One turning vector, and how many ticks it has turned:
The counts run from 0 to 423.
[165 152 147 128 153 140 113  90  92 146 121 107  99 107  88 111  99  48
 110 131 113 115 131 143 115 156 101 104 132 103 107 200 155 120 151 131
 120 129 133 153 136 129 159 114 156 129 131 147  93 104 120 114 116  83
 114 145] | 308
[133 138 126  99 168 189 105  98  96 151 115 115 109 123 114 129 103  91
 120 128 147 140 128 103 152 160 179 172 120 124 115 172 129 178 134 185
  88 163 132 104 119 148 150 101 160 120 110 147 121 106 147 113  77 126
 129 132] | 147
[118 111 149 122 133 134 162  86 114 129 139 127 162 131 125 116 115 146
  84  77 169 122 158 107 130 146 114 102 156  80 132 204 110 139 132 155
  70 131  90  97 128 132  96  80 160 114 165 101 127  75 118 136 120 105
  91 150] | 123
[147 148 156  93 118 105 105  90 123  90 110 140 147 137 173 114 102 157
  61  88 126 127 137 164 119 121 118 144 142 117 134 155  86 121 151 143
  80 108  68 102 126  82  87 142 133 118 150 166 126 107 116 140 159 108
 103 150] | 266
[134 117 161  95 112  98 127 110 145 120 115  81 109 102 138  87 134 182
  84  68 146 141 147 125 166 115 103 138 167 135 148 111  98  81 137 106
 104 108  67 124  88  98 162 138  77 139 131 162 146 123 146 155 177 156
 114 147] | 262
[133 134  93 132 134 151 178  82 120 151 155 137 157 118 145 147  88  70
 161 150  89 148 103  93 164 105 126 100  80 146  95 145  99 180 129 135
 107 107 155 142 128  99 114 127 183 156 101 125 143 128 127 156  99 150
 146 181] | 340
[115 118  85  62 118  97 120 138 136 151 147 167 124 137 146 122 104 134
 140 128  94 111 116 100 107  92 165 162  61 131 108 105 104 175 145 165
  83 128 120 132 136 131 108 111 175 145 121 171 165 127  96 149 127  98
 146 120] | 167
[117  74 157 146 134  71 126 169 103 121 149 129 137 150 122 132 140 122
 116 112 131 119 147 131  99 151 101 151 122 124 109 151 134 116 214 111
 153  91 102 167 148 137 140 109 171 187 101  81 134 103 118  88 102 131
 119  91] | 7
[157 149 131 114 162 113  77  99 108 119 116 118 124 118 113 103  88  85
  80 116 139 121 128 152  79 148  95 182 122 114 125 145 121 138 195 147
 119 113  94 150 143 101 140 103 159 138 131 139 106 105 125  89 102  88
  67 117] | 297
[154 132 171 102 140 127 146  66 123 126 129 135 183 164 165 162 145 106
 129  92 114 129 124 121 122 127 111  58 108 101  99 176 106 119 154 126
 140 110  95 145 139  83 123 158 144 167 115 106 116 113 116 127 103 166
 141 129] | 353
[135 102 152 106 150 102 136 128 118 158 126  90 140 113 111 131 138  78
 123  88 129 125 129 131 137 126  96 101  98 109  90 138 129  92 194 117
 137  87  87 182 131  97 149 117 146 185 100  65 115  86 128  96  91 122
 103 122] | 323
[120 158 105 131 130 157 117 132 127 111 134 160 104 120 103 148 133  82
 176 179  79 145 130 162 104 142 151 161 177 133 131 127 137 118 129 125
 178 173 161 104 110 154 108 174 135 119  97 158 113 143 126 136 132 179
 163  94] | 53
[108 130 154 161 151 162 135 128  97  98 107 112 105 170 121 132 137 107
 140 111  98 127 143 192 142 156 116 160 170 153 152 168 178  83 121 109
 145 159 142 136 126 165 177 124  69 117 140 150  88 103 123 124 170 144
 145 123] | 406
[133 105 145 124 141 101 118 111 140 140 157 123 169 121 130 140 125  77
 136 142 140 152 112 108 100 148 135 124  97 113  91 115 120 136 175 131
 157 128 123 163 150 109 121 121 184 188  94  62 109 104 126  79  65 152
 127 110] | 335
[159 181 165 118 170 137  92  77 107 111 105  86 114 149 174  93 101 101
  97  92 147 157 134 166 108 156 128 109 152 105 147 170 100 101 120 154
 117 160  83  95 127  66 120 119 117 119 143 164 122 122 118 120 127 118
 115 153] | 259
[132 110 126 155 118  99 121 197 185 115 120 146 106 114 119 108 162 129
 137 176 130 143 116 128 130 134 135 136 115 119 168  55 141 131 120  94
 136 163 151 126 121 136 109 133 100 131 105 100 107 159 105  91 165 190
 184 142] | 219
[143 149 119 127 122 141 135 101 138 112 108  80  90  82  97  79  79 148
  92 151 108 173 114 142 163 125 143 151 138 184 156 121 111 144 110 138
 103 134 172 108 114 116 171 134  92  93 131 176 113 149 173 163 159 133
 121 166] | 276
[114 123 100 198 137 120 139 123 157 105 136 120 110 151  99 119 127 160
 163 140 103 153 104 131 127 158 126 149 160 198 168 133 126 132 109 124
 154 162 201  97 124 158 131 121 113 103 139 135 103 150 132 143 165 135
 130 152] | 400
[ 86  99 105 155 115 101 121 169 187  96 137 153 181 141 110 130 108 147
 136 140 168 120 104 145 116 155 119 210 140 103 128  85 123 132 126 128
  90 145 115 107 146 127  80  88 111 140 113  79 115 103 171  97 138 128
  94 138] | 106
[105 110 104 165 119  74 134 142 181 117 149 121 154 200 173 132  97 163
 201 117  99 136  84 122 113 136 127 163 107 146 131  58 104 128 135 131
 166 164 134 137 144 112 120 136 112 150  94 120 137 131 145 114 142 143
 124 128] | 385
[120 123 131 104 133 133 125 142 147 142 125 140 144  77  95 167 144  70
 154 170 100 139 111 110 152 121 151 156  99 136  96 108 156 131 139  84
 165 140 148 163 106 143 156 170 121 165  66 114 117 127 126 116 106 189
 155 129] | 343
[110 116 105 105 122 113 166 155 145 139 159 180 162  87 101 149 122 103
 120 141 106  99 118 103 155  90 104 132  84 135  86  98 106 158 191 105
 104  79 115 166 131 109 102 131 179 185 104 109 140 122 108 151 121 111
 124 146] | 329
[ 96 101 121 196 134 116 167 149 137 119 156 133 104 143  84  90 132 174
 131 117 124 124 148 119 159 150 100 147 195 184 167 122 106 122 143 101
 138 145 176 127 104 171 127 114 114 111 158 150 153 119 104 171 176 131
 109 152] | 412
[136 107 107  91 136 124 154  74 117 186 134 112 116 151 143 129 102 147
 130 101 110 134 120  66 137 109 146  87 102 120 100 159 108 157 117 180
  73 128 122 113 132 119 132  93 173 112 148 160 166 106 120 183 106  94
 145 145] | 160
[171 161 151 146 153 133  78  80 138 113 125 100 114 126 119  94  81 107
  82 123 121 165  96 165  99 190 144 156 149 122 148 165 126 139 119 157
 121 163 130  75 130  97 127 117 125  97 133 146  96 127 142  90  99 124
 121 144] | 271
[151 165 135 139 166 167 112  53  83 100 128 121 132 150 144 140 134  99
 185 104  97 135 151 133 119 147 123  94 144 142 146 170 113 100 136 140
 169 203 153 141 114 139 158 151 125 127 115 168 102 138 120 132 136 181
 131 115] | 376
[147 135 136 133 135 114 102 160 118 113  98 102  92  64  59 108  85  91
 126 161 113 142 109 175 129 150 140 204 136 163 114 112 175 131 151 101
 125 134 150 139 126 133 168 123 102 126 122 154  92 124 158  98 133 100
 120 126] | 294
[ 94  92 130 154 101  76 175 174 188 140 145 149 131 128  80 110 122 186
 135 113 163 118 112 115 160 148 105 171 171 121 135  89 147 108 127 113
 105 136 129 106 134 142  90 108  87 115 135 112 147  88 143 136 170 118
 107 162] | 107
[174 139 140 136 133 125 155 121  91 122 124 163  79 132 123 115 164 144
 120 143 102 105 170 130  87 107 122  36 109 105 169 180 164 118 132 113
 135 151 153 134 107 167 125 126 152  90 177 144 114 163  66 154 173 159
 165 115] | 202
[108 138 123 145 133 169 108 128 168 108 124 113 118 115 101 138 128 140
 201 115 152 133 131 145 117 169 122 171 178 127 156  99 160  89 126 109
 162 179 140 133 112 143 142 122  73 125 132 123 110 138 173 117 155 156
 118  91] | 83
[140  93 157  89  96  86 138 132 128 145 120 125 113 152 149 129 149 191
 151 124 119 104 154  89  92  89 110  91  69 102 124 119 160  90 181 121
 114 115  95 165 123 136 148 118 146 130 159  91 141 132 113 120 147 148
 154  82] | 187
[ 89 122 112  86  91 133 158 146 145 127 140 139 127 136 147 136 142 160
 153 106  92 120 144 139 149  81 112 130 150 138 119 100 138  81 145 101
 155 108  92 156 108  97 125 177 119 136 133 136 167 121 101 167 162 176
 170  97] | 51
[ 69 102 111 153 130 118 164 205 150 135 132  88 115 128 106 116 134 154
 137 104 135 129 138 135 182 140 108 204 166 180 127  73 113 114 131 106
 104 119 120 141 136 140 132 104  84 158 112 123 160 106 124 145 169 116
 134 146] | 423
[109 129 114 124 171 122 176 142  69 170 143 121  88 151 110 117 113  66
 116 116  77 127 142 133 143 128 116  93 133 133  92 178  94 160 149 139
 115 115 158 150 145 132 134 124 175 147 113 149 161 103  79 171 128  95
 154 164] | 17
[ 94  98 136  60 124 109 139 109 117 157 134 125 141 122 151 136 107 152
 115  81 146 116 136  85 142  98 126 158 101 109  96 144 117 136 155 154
  57 116  68 146 107 128 138 106 161 149 124 139 174 108 106 165 108 118
 112 121] | 149
[163 129 137 107 131 125 114 119 112 117 142 144 164 106 116 147 109  81
  89 148 119 104 149 149 107 110 122 138  92 116 106 160 126 139 198 123
 104 111  92 159 138 113 119  93 183 163 124  48  94 108 131  94  99 116
 113 121] | 316
[119 125 125 148 157 184 119 130  99 128 128 109  86 107  99 143 150  88
 167 160 101 144 146 127 144 154 150 142 165 161 129 142 146 121 162 126
 175 146 162 160 111 145 162 128 157 140  88 124 131 149 126 125  88 210
 154  96] | 34
[145 116 158 126 139 103 130 154 129 119 125 143 146  68  59 143 157  93
 112 148 119 120 147 145 120 155 132 114 124 123  95 148 186 109 165  66
 163 127 139 137 102 161 156 158 146 145 107 116  77 127 110  97  79 159
 162 111] | 331
[ 84 185  71 127 120 161 142 114 174 109 130 137 140 161 149 122  87 102
 195 119  94 128 100 150 119 136 126 157 144 109 115  90 110 139 101 169
 124 173 143 104 156 105  82 122 121 142 118 123 135  92 155 129 163  95
 126 140] | 80
[116 132  89 121 103 127 163  85 153 103 163 164 179 184 177 146 120 154
 163 102  83 120 130 122 136  74 116 127 103 168 143 109  64 121 152 126
 127 141 136 149 118 115  90 155 128 155 105 146 148 129 111 173 158 136
 112 134] | 378
